The rows of R fall into a few groups, and each row is roughly a mix of its group's hidden directions; some rows fit no group.
R, 123 rows:
[[  4 -14  -5  15 -13   3   9 -20 -14  -5  -8]
 [  9  -5  -5  -4 -15 -15 -26   4  -7   3  -5]
 [-11   9   9 -20 -17  -6  -9 -12   3  13  -3]
 [  0  -2  -7  -7 -19  11  -1  -8  25  -1  11]
 [  3  15   0   8  14  10   0 -19  -1  20  -4]
 [  5  -3 -10  -4  -1  -9  26   7   5 -11 -17]
 [  9  -7 -20   8  -3 -19  -6  18  -2   7  -3]
 [ -5   0 -22   0 -21  -5   0 -10  -5  -2 -18]
 [ -4   8  -2 -11  12  -9 -12  -7   2 -18  20]
 [  5  18  21  -8   0 -10  12 -14  -7   8   2]
 [  6 -15 -11 -26  -7  12   6   0   5  -3   9]
 [ 10   4  -2  -9  11 -26   7  -8  14  -4   9]
 [-18  16  22   3   9   5  -1   3 -13  -9   2]
 [  4 -10   2 -28 -10   6  -9 -11   2   4 -12]
 [-12   1   5  -4  -2 -14  -6  -1  -8  23 -20]
 [ -2 -10  -3 -18 -17  21  13   3   5   7   3]
 [ -2   9  -4  -4   7 -10  17  22 -14  13  -4]
 [  2  -3 -23  11 -11   9  -2  15  -2 -11  14]
 [-15  14  -9  -4   8 -17   0  -4 -13  19  -3]
 [-20   3  -9  10  23  -9  12   1  -1  -7   1]
 [  6   4  -3  -4  10 -24  -2   8  -2   0  24]
 [ -6  20   7 -11  -4  -8 -11  -8  14 -13 -12]
 [ 12   5   3 -11  10 -17 -13  18  -4 -10  10]
 [ 18  12  -3  10  -5   1  -4 -12  19 -10  12]
 [  7 -13  16 -19 -17 -11   2  -8  -8  -1   1]
 [-24  -5 -14  -2   1  -4  -9  -1  18   1  13]
 [ 13  13  -5  23  16  -5  -3   8 -10   2   2]
 [  0  11  10  -8   8 -11   0 -25  13  10   5]
 [ 11   1 -12  -2   1 -15   4 -21  20   3  -3]
 [ -4  -8  22  16  -9  -9  -5  11 -11   9   6]
 [ 11  -3   6  13  -4  30  -3   3  -1  -5   9]
 [ 27  10 -16 -10  -1  -4  -9   1  -9   5   1]
 [-14   6   7  -3 -10  -7  14  11 -11  12  20]
 [ 13 -26  10   5  -5  -5  -9   8  11 -10  -5]
 [ -3 -10   0  -3   9   1 -12  18  12   2  24]
 [-16  17   3  -6  -2   1  -4 -20   6  17   9]
 [ 11   2  -8  17  10 -11 -20  14  -5   1   7]
 [-14  10   6 -18  11 -23   5  -3  -8   3  -4]
 [-13  -8   6  19  11  18  -5 -16  -5  -3   1]
 [  2 -20 -11   4   1  -9   2  -4  11 -23  10]
 [ -3   1   9  -8 -16  -6 -24  -9  16   8   3]
 [-10   9   6 -12   5 -17 -14 -12  -1  16 -13]
 [  8  -7 -10   3  -6   9  -2  13   4 -25  16]
 [ -6  -5 -17   6   4 -22  17   5  -4   2  13]
 [ 12 -12  -6  14  -8  10 -11  23  -7   1  -4]
 [ -6  -7   3   0   3  21 -13   0 -12  22   7]
 [  8   9  22  -6   1  15  13  12 -10   4  -6]
 [-16   0 -11  17   1 -13  18   9   8   8   7]
 [-17  16  -2 -10  -4 -17   0   0  -9  17   9]
 [ 13 -18  13   4   6 -10   5  -4  -5  -9  21]
 [ 24 -18   2  -3 -16   6   5  -5   2 -12   2]
 [-13   7  -4  -3   9 -20 -20  -3   2 -10 -13]
 [-15  -1 -16  -9   3 -11   2   0  21 -14   8]
 [  1  12  14  14 -16  14   0 -10   4  16  -6]
 [ -1  13 -20  -8 -10   1 -19   2  -3  13 -12]
 [-19  -5  -8   9  21  -8   8  12  -9  -6   6]
 [ -6 -11  16  20   8 -10  -7   1  13 -14   5]
 [ -7   3   6  -8  -6  -7  -3 -12  13 -25 -15]
 [  4 -12 -20   3   4 -10   7  -2  15 -10  18]
 [-14   1   2   3   3 -23   8  11  -1 -19 -11]
 [-15  10  -2  -3   7  25   6   6  -5  16   7]
 [-17  10  -4  -3  -6   8  17  20   2  12   6]
 [ 12   7  -3 -11   6 -19 -20  -6  15  -4   4]
 [ 18   0  15   1 -17 -13  -1  -1  -5  -4 -17]
 [  0  -9  21  -2   5  -3 -12  14 -16   9 -12]
 [  0  17   1   3  17  20   6 -17  -7   3   0]
 [  2   0   0  13   5   0  22  -6  -6  25  -7]
 [-12   5 -11  11  11 -10   3 -16  20  -9   4]
 [-20   3 -15   2  -5  10  14  -4  -5 -14  15]
 [-10  -8  16 -12   2  -9  -4  19 -15 -12   5]
 [ -5  -4  -2 -13  21   7   9  17   9  -7  14]
 [ -7  -3  20  -8 -22   6   7  -7  14   2  -9]
 [  0   2  13 -10 -19  27  -1   6  -2  -5   0]
 [ -1  12 -17  -9  14 -11  -8  11 -13  -6 -13]
 [  4 -14 -13  15  21   1  12  -5  -6  -3  12]
 [  1  -9  13  -7 -22  -4   2   0  -5  13 -20]
 [  8   5 -14  -8 -22   7 -13   4  -5  15  -9]
 [-24   5  12  -3  -7   6  -8  -8   1  12 -17]
 [-13 -12  18  -7  11  -6   7  -3   9  -9  18]
 [-10   3  21  -2 -10  -3 -10   9 -14  -1 -19]
 [ 10 -15   2 -18 -16 -13  -3  -7   3   2 -16]
 [  6  -9 -21   8   9  11   6  17  -8 -10  -9]
 [  2 -13  -9   2  -3  -2 -14  25  -9 -16   2]
 [ 17   8  11  10   7  10 -20 -14  -6  -6   2]
 [ 13   9 -16   6   5   3 -10  16 -12  15   9]
 [  2  11 -11   5  21  -2   2   2 -17  10  16]
 [  7   0  17  -2  21  -8  15   6   1 -10  13]
 [  2 -16  17   5 -10   8  12  -6   9   8 -18]
 [ -4   8  -3 -12   9  26 -14  -6   3   1  13]
 [ 12 -25  -3  -3 -21   8  -1   8  -1  -5  -2]
 [ -5   4   7  -6 -21  -7 -17  11  -5  12 -14]
 [  5   1 -21  18 -14  -8   4   1   0   4 -17]
 [-17  -3   6 -12   0  -4 -17  -8  -2  -2 -23]
 [  9 -16  11   1 -10 -18 -19   8  -4  -3   7]
 [  5   6 -21   5  -4  -1 -24  12   0   4 -10]
 [-26 -16  16   3  -2  -8   0  -6  -5  -2   4]
 [ -4   9  -4 -17   2  -2  20  -3   9 -19 -12]
 [-20  -1   6   8  -2  -1 -13 -15  20   2   9]
 [  0  11 -19  -2 -13   4  14  -9  15   3 -15]
 [ -7 -16  -6   9  -2  23  14  -9   4   6  10]
 [ -5 -10   3  -5  -9   5  -5  11   2 -26  17]
 [-15   6  -2  -5   7 -13  19  18 -10  -1 -10]
 [ -1 -22  -3 -18 -15   4   9  -3  -1  13 -10]
 [-23  -1   4  -6  13  20   6   0 -12  -2  -6]
 [ 25 -16  -4   0  -2   4  -2  14   1  -4  16]
 [-19   4  12 -12 -15  14  -6   6   6 -14  -5]
 [  2 -20 -11  -1   9  -6  -6  -7 -11  -5  23]
 [ 30  -4  -5 -10 -12 -14  -4   1   4   1   3]
 [ -7 -10  10  -8  18 -14   5   4   5 -23  -2]
 [ -8  -3  -6   6  -4   5  21  -7  -2  12 -25]
 [  1  25  -3   9  11  12  16 -10   3   8  -3]
 [ 13   7  11  12 -12   4  -2   4  -4  21  16]
 [-10  15   4  -4   9   0   9  -6 -15  19 -16]
 [ -5  22 -21  -9  18   5  -1  -3   3   4  -2]
 [ 10  12  14  15  -8 -14  -5   3 -14   7 -13]
 [  8  -3  19  -1 -13  20 -10  -9 -10   4 -10]
 [  7  21  -5 -15   3  -6  21   0   7  -9   7]
 [  3   6  26  -5   2  -1  -4   0  -6  23  -6]
 [ -6   2   8   0  -1  17   7   4 -14   8 -26]
 [ -8 -12   7  -2  -1 -24 -20  -9  -3  -9   3]
 [-10 -16   1  15  -4  15  18   8 -14   2  -1]
 [-18 -10   4 -15  -5  -6   8 -14  -6 -11 -16]
 [  2  11   0  -9  11 -27 -11  -3  -1  14   0]]
Here is one row of each group, with its name. Which group are the others in?
[ -5  25   0  14  17 -10  -4  -2  -2   1 -11]
(39)
[-14  11  -5 -16  -1   7  13  -6   1 -21 -10]
(49)
[ 12   4  -2 -10 -19 -20   5  14  10  -8  -2]
(115)

[-12  18  -4   9  14   0  16  16  -3  -9   7]
(115)
[ -3  -4  15 -12  11 -24 -11   2  -6   6 -12]
(49)
[ -6  13   3  -3   2  15  -1 -24   5   9 -16]
(49)
[  3 -19  -4 -14  -7   1 -21  12  -3  -5  13]
(115)
[-13  -5  19  15  -7 -10   6 -14 -13  -1 -10]
(39)
[  5   0  18  -6 -17   5   7  15 -15  -3 -14]
(115)
[ -3  15   9  15   2  -7  12 -16   6  -8 -18]
(115)
[ -6   4  16   0  10   2  29  -3 -11  -2  -4]
(39)
[ 20  21  -1 -13   0  10  -1  -5  10 -11   5]
(115)
[ 18   3  -1   0   8 -13 -12   6   6  -5  24]
(49)
[ 19   2  -2  27  -1  -2   1  -2  -5  -8 -14]
(39)
